Here is a table of points, one per row:
tensor([ 0.78, -0.71,  0.21,  1.26,  0.51, -0.19,  1.47,  1.25, -0.04,  0.44, -0.05,  0.48,  1.02,
         0.91,  0.74,  0.04,  0.63, -0.38,  0.34,  1.91,  0.97,  0.26,  0.65, -0.40])
tensor([ 1.26,  1.00,  0.33,  0.50,  0.31, -1.09,  0.21, -0.02, -0.08,  0.45, -0.70,  0.00,  1.36,
        -0.74,  1.16,  1.44,  1.40, -0.18,  0.71,  1.44, -0.79,  1.28,  0.83,  1.45])
tensor([ 1.64, -0.60,  0.79, -0.36,  0.46,  2.15,  0.50,  1.38,  0.58, -0.40,  0.80,  0.56,  1.99,
        -0.15,  0.29,  1.83,  1.40,  1.25, -0.14,  0.84, -0.93, -1.55, -0.26, -0.41])
tensor([ 2.31,  0.21,  0.98,  0.16,  0.09,  1.11,  0.87,  1.00, -0.70,  2.77,  1.70,  0.01, -0.24,
        -0.93,  0.21, -0.54,  0.37,  0.73, -0.38, -0.36,  0.44, -0.15,  2.18, -0.03])
tensor([ 0.96,  0.69, -0.17, -0.48, -0.53,  2.80,  0.58,  0.31, -1.09,  0.17, -0.87,  1.12,  1.17,
         0.55,  0.10,  1.29, -0.89,  0.74,  1.84,  0.64,  0.61,  1.17, -0.20,  1.25])
tensor([-0.37,  1.40,  1.06, -1.11,  0.85,  0.98,  0.71,  2.09,  0.61,  0.95,  0.28, -0.69, -1.13,
         1.14, -0.43,  0.73,  1.25, -1.10,  0.69,  2.79,  0.31,  0.70, -0.14,  0.20])
tensor([-0.04,  0.32, -0.72,  0.30,  2.55,  0.23,  0.05,  0.67,  0.25,  0.93,  1.11, -0.03, -0.11,
        -0.51, -0.33,  1.46, -0.08,  0.56,  1.27,  1.28,  0.63,  1.40,  0.30,  0.13])
tensor([-0.26, -0.70,  0.69,  1.25, -0.89,  0.32,  0.93, -0.24,  0.08,  0.06,  1.63, -0.13,  0.83,
         0.98,  1.98,  1.28, -0.69,  0.26,  0.96,  0.64, -0.09,  1.60,  0.97,  0.34])
tensor([ 0.94,  0.74,  0.76, -0.53,  1.58, -0.13,  0.67,  0.70,  0.20, -0.28,  2.40,  0.69,  1.46,
        -0.02, -0.52, -1.53, -0.10,  1.38,  0.33,  1.03,  0.08,  0.72, -0.65,  1.79])
tensor([-0.13,  0.28, -3.50,  1.16,  0.41,  0.15,  1.08,  1.26,  1.07,  1.80,  0.39,  0.37,  1.15,
         1.31, -0.18,  0.13,  1.16,  0.68,  0.94,  0.43,  0.94, -0.18,  0.96,  0.00])
tensor([ 0.95,  1.08,  0.09, -0.55, -0.42,  1.53,  1.74, -0.54,  1.09,  1.01,  0.35,  0.78, -0.34,
         0.81,  1.14, -1.47,  1.35,  1.57, -0.45,  0.26,  0.20,  1.73, -0.96,  0.72])
tensor([ 0.81,  1.25,  0.71,  1.66,  1.15,  1.41,  0.91, -1.40,  0.56,  0.64,  0.72, -1.07,  1.44,
         1.38,  0.89, -0.25,  0.55, -1.29,  1.61,  0.03,  0.75,  0.39, -0.39, -0.74])
tensor([ 0.96, -0.49,  1.36,  1.24, -1.04, -0.26, -1.32,  1.91,  1.37,  0.10, -0.34,  0.27,  0.84,
         1.45, -0.88, -1.11,  0.48,  0.87,  2.11,  0.38,  1.18,  1.00,  0.85,  0.78])
tensor([-0.92,  1.93,  0.97,  0.92, -0.06,  0.55, -1.14, -0.12,  0.52,  0.97, -0.14,  0.41,  1.89,
         0.31,  0.73,  0.37,  1.73,  1.18, -0.65,  1.16,  1.46, -0.49,  0.53, -0.22])
tensor([ 0.41,  1.17,  0.61,  1.96, -1.04,  1.01,  1.84,  0.42,  1.61, -1.23,  1.26, -0.27, -0.41,
        -2.12,  0.34,  0.21,  0.81,  0.50,  1.06,  1.04,  1.30, -0.62,  1.31,  0.49])
tensor([ 0.39,  1.11,  0.56,  0.17,  0.39, -0.13,  1.63,  1.80,  0.29, -0.32, -0.06,  0.06,  2.12,
         1.48,  0.56,  0.05, -0.33, -0.16, -1.31, -1.08,  1.68,  0.28,  1.61,  0.82])
tensor([ 0.22,  0.46,  0.92,  0.94, -0.31, -0.03,  0.12,  0.40,  0.12,  2.17,  0.65, -0.79,  1.48,
         0.77,  0.72, -0.49,  0.45,  1.69,  1.27,  0.85, -0.29,  0.44,  0.41, -0.42])
tensor([ 0.70,  1.67,  1.03,  0.90,  1.04,  0.57, -1.13,  1.23,  1.11,  1.28,  1.65,  1.05,  0.42,
         0.03, -0.02,  1.38, -0.62, -0.10,  0.67, -1.09, -0.17,  0.86,  0.15, -0.90])
tensor([ 1.45,  1.13, -0.09,  0.26,  0.78, -1.00,  0.26, -0.27, -0.65,  0.89,  0.01,  1.42, -0.01,
        -0.14,  1.27,  0.30,  1.59,  0.57,  1.02,  0.97, -0.26,  1.01,  0.49,  0.80])
tensor([-1.02, -1.34,  1.24,  0.12, -0.12,  0.66,  0.53,  0.18,  1.64,  2.74,  0.28,  0.12,  0.46,
         0.20,  1.27,  0.68, -0.41,  0.70,  0.07,  1.09,  1.09,  0.19,  0.40,  0.85])
tensor([ 1.02, -0.05,  1.11,  0.32,  0.48, -0.83,  0.91,  1.56,  1.27,  0.84,  0.65,  0.52,  0.47,
         0.16,  0.60,  1.74,  1.60, -0.64,  0.17, -1.37,  1.13,  1.17, -1.85,  0.87])
tensor([ 0.89,  1.31,  0.18, -0.97,  0.85,  0.74,  0.17, -0.57,  2.20,  1.03, -0.51,  1.67,  0.76,
        -0.27,  1.01, -0.25, -0.76, -0.98,  0.75,  0.85,  0.61,  0.34,  1.28,  1.52])
tensor([ 1.80, -1.40,  0.01,  0.28,  1.08,  1.51, -0.57, -0.78,  1.06, -0.24,  0.94, -0.54, -0.31,
         0.33,  0.55,  0.57,  2.09,  0.79,  0.43, -0.61,  1.80,  0.31,  1.48,  1.21])
tensor([-0.14, -0.90,  0.79,  0.97,  0.17,  0.00,  0.79, -0.18, -0.08,  0.51,  1.33,  4.16,  0.52,
         0.85,  0.62, -0.20,  0.81, -0.49,  1.10,  0.88,  1.11, -0.55,  0.01, -0.49])
tensor([-0.51,  0.15,  0.62,  0.73,  1.62, -0.17,  0.61,  0.11,  0.25,  0.25,  0.92, -0.32,  1.04,
         0.15,  2.11, -0.30, -0.47,  1.32,  1.45,  0.77,  1.57, -0.65, -0.56,  1.19])
tensor([-0.52, -0.21,  1.30,  2.55,  1.93,  1.58,  0.87,  1.10,  0.39,  1.05, -0.64,  0.25, -0.16,
         1.20,  0.16, -0.54,  1.01, -0.30,  0.36, -0.16, -1.88, -0.81,  0.94,  2.25])
tensor([ 0.06, -0.38,  1.73,  0.84,  1.48,  0.50,  0.60, -0.42, -0.41,  0.08, -0.22,  0.12,  0.66,
         1.08,  0.11,  0.03,  0.70,  0.73, -0.86,  1.45,  1.75,  1.43,  1.46, -0.92])
tensor([-1.84,  1.06,  0.36,  0.44,  0.06,  1.62,  0.00,  1.43, -1.25, -0.44,  1.54,  0.95, -0.15,
         0.13,  1.29,  0.01,  1.81,  0.41,  0.70, -0.87,  0.76,  1.09,  1.42,  1.25])
tensor([ 1.35,  1.04,  0.46,  1.07,  1.35,  0.31,  0.09,  1.76,  1.15, -0.35, -1.12,  1.07, -1.35,
         0.33,  2.17,  0.80, -0.30,  2.03,  0.24,  0.00,  0.13,  0.28,  0.04, -0.86])
tensor([ 0.34,  0.58, -0.09,  0.87,  0.42,  0.57,  0.32, -0.35,  2.20, -0.52,  1.49,  1.18,  0.80,
         0.90, -0.23,  0.44, -0.04,  0.86, -1.19,  1.30, -1.23,  1.85,  0.64,  0.82])
tensor([-0.60,  0.54,  1.65, -1.57,  1.04, -0.67,  2.27,  0.06,  1.61,  0.00, -0.20,  0.45,  0.61,
         1.07, -0.36,  1.19,  1.18,  1.59,  2.13, -0.93, -0.43, -0.05,  1.89, -0.66])
tensor([ 0.49,  1.05,  0.82,  1.66,  0.38,  0.10,  1.28, -0.93, -0.16,  1.20, -0.14,  1.17, -0.18,
         0.06, -1.87,  1.76, -0.10,  1.66,  0.04,  0.44,  1.00,  0.73, -0.30,  1.66])
tensor([ 0.94,  1.26,  0.53,  0.35, -0.58, -0.50, -0.06, -0.43,  0.03,  0.43,  1.89, -0.11, -0.61,
         2.96,  1.09,  1.39, -0.08,  0.73,  0.18,  1.09,  0.79, -1.62,  0.68,  1.32])
These points spread out most along one direction. Take the direction at right angles to it along which they spread out most. Then take the direction at right angles to both along which they spread out most. Go by this last direction. How far along it is each point below, from 0 to 99? The average is 50, and the first point in the table lies past the average. One standard deviation of the points above along it is 16.
tensor([-0.52, -0.21,  1.30,  2.55,  1.93,  1.58,  0.87,  1.10,  0.39,  1.05, -0.64,  0.25, -0.16,
         1.20,  0.16, -0.54,  1.01, -0.30,  0.36, -0.16, -1.88, -0.81,  0.94,  2.25]) ~ 59
tensor([ 0.06, -0.38,  1.73,  0.84,  1.48,  0.50,  0.60, -0.42, -0.41,  0.08, -0.22,  0.12,  0.66,
         1.08,  0.11,  0.03,  0.70,  0.73, -0.86,  1.45,  1.75,  1.43,  1.46, -0.92]) ~ 54
tensor([ 0.89,  1.31,  0.18, -0.97,  0.85,  0.74,  0.17, -0.57,  2.20,  1.03, -0.51,  1.67,  0.76,
        -0.27,  1.01, -0.25, -0.76, -0.98,  0.75,  0.85,  0.61,  0.34,  1.28,  1.52]) ~ 47
tensor([ 0.95,  1.08,  0.09, -0.55, -0.42,  1.53,  1.74, -0.54,  1.09,  1.01,  0.35,  0.78, -0.34,
         0.81,  1.14, -1.47,  1.35,  1.57, -0.45,  0.26,  0.20,  1.73, -0.96,  0.72]) ~ 23
tensor([ 0.96, -0.49,  1.36,  1.24, -1.04, -0.26, -1.32,  1.91,  1.37,  0.10, -0.34,  0.27,  0.84,
         1.45, -0.88, -1.11,  0.48,  0.87,  2.11,  0.38,  1.18,  1.00,  0.85,  0.78]) ~ 63
tensor([ 0.70,  1.67,  1.03,  0.90,  1.04,  0.57, -1.13,  1.23,  1.11,  1.28,  1.65,  1.05,  0.42,
         0.03, -0.02,  1.38, -0.62, -0.10,  0.67, -1.09, -0.17,  0.86,  0.15, -0.90]) ~ 65
tensor([-1.84,  1.06,  0.36,  0.44,  0.06,  1.62,  0.00,  1.43, -1.25, -0.44,  1.54,  0.95, -0.15,
         0.13,  1.29,  0.01,  1.81,  0.41,  0.70, -0.87,  0.76,  1.09,  1.42,  1.25]) ~ 30
tensor([-0.26, -0.70,  0.69,  1.25, -0.89,  0.32,  0.93, -0.24,  0.08,  0.06,  1.63, -0.13,  0.83,
         0.98,  1.98,  1.28, -0.69,  0.26,  0.96,  0.64, -0.09,  1.60,  0.97,  0.34]) ~ 43
tensor([ 2.31,  0.21,  0.98,  0.16,  0.09,  1.11,  0.87,  1.00, -0.70,  2.77,  1.70,  0.01, -0.24,
        -0.93,  0.21, -0.54,  0.37,  0.73, -0.38, -0.36,  0.44, -0.15,  2.18, -0.03]) ~ 24
tensor([ 0.49,  1.05,  0.82,  1.66,  0.38,  0.10,  1.28, -0.93, -0.16,  1.20, -0.14,  1.17, -0.18,
         0.06, -1.87,  1.76, -0.10,  1.66,  0.04,  0.44,  1.00,  0.73, -0.30,  1.66]) ~ 41
tensor([ 0.96,  0.69, -0.17, -0.48, -0.53,  2.80,  0.58,  0.31, -1.09,  0.17, -0.87,  1.12,  1.17,
         0.55,  0.10,  1.29, -0.89,  0.74,  1.84,  0.64,  0.61,  1.17, -0.20,  1.25]) ~ 38
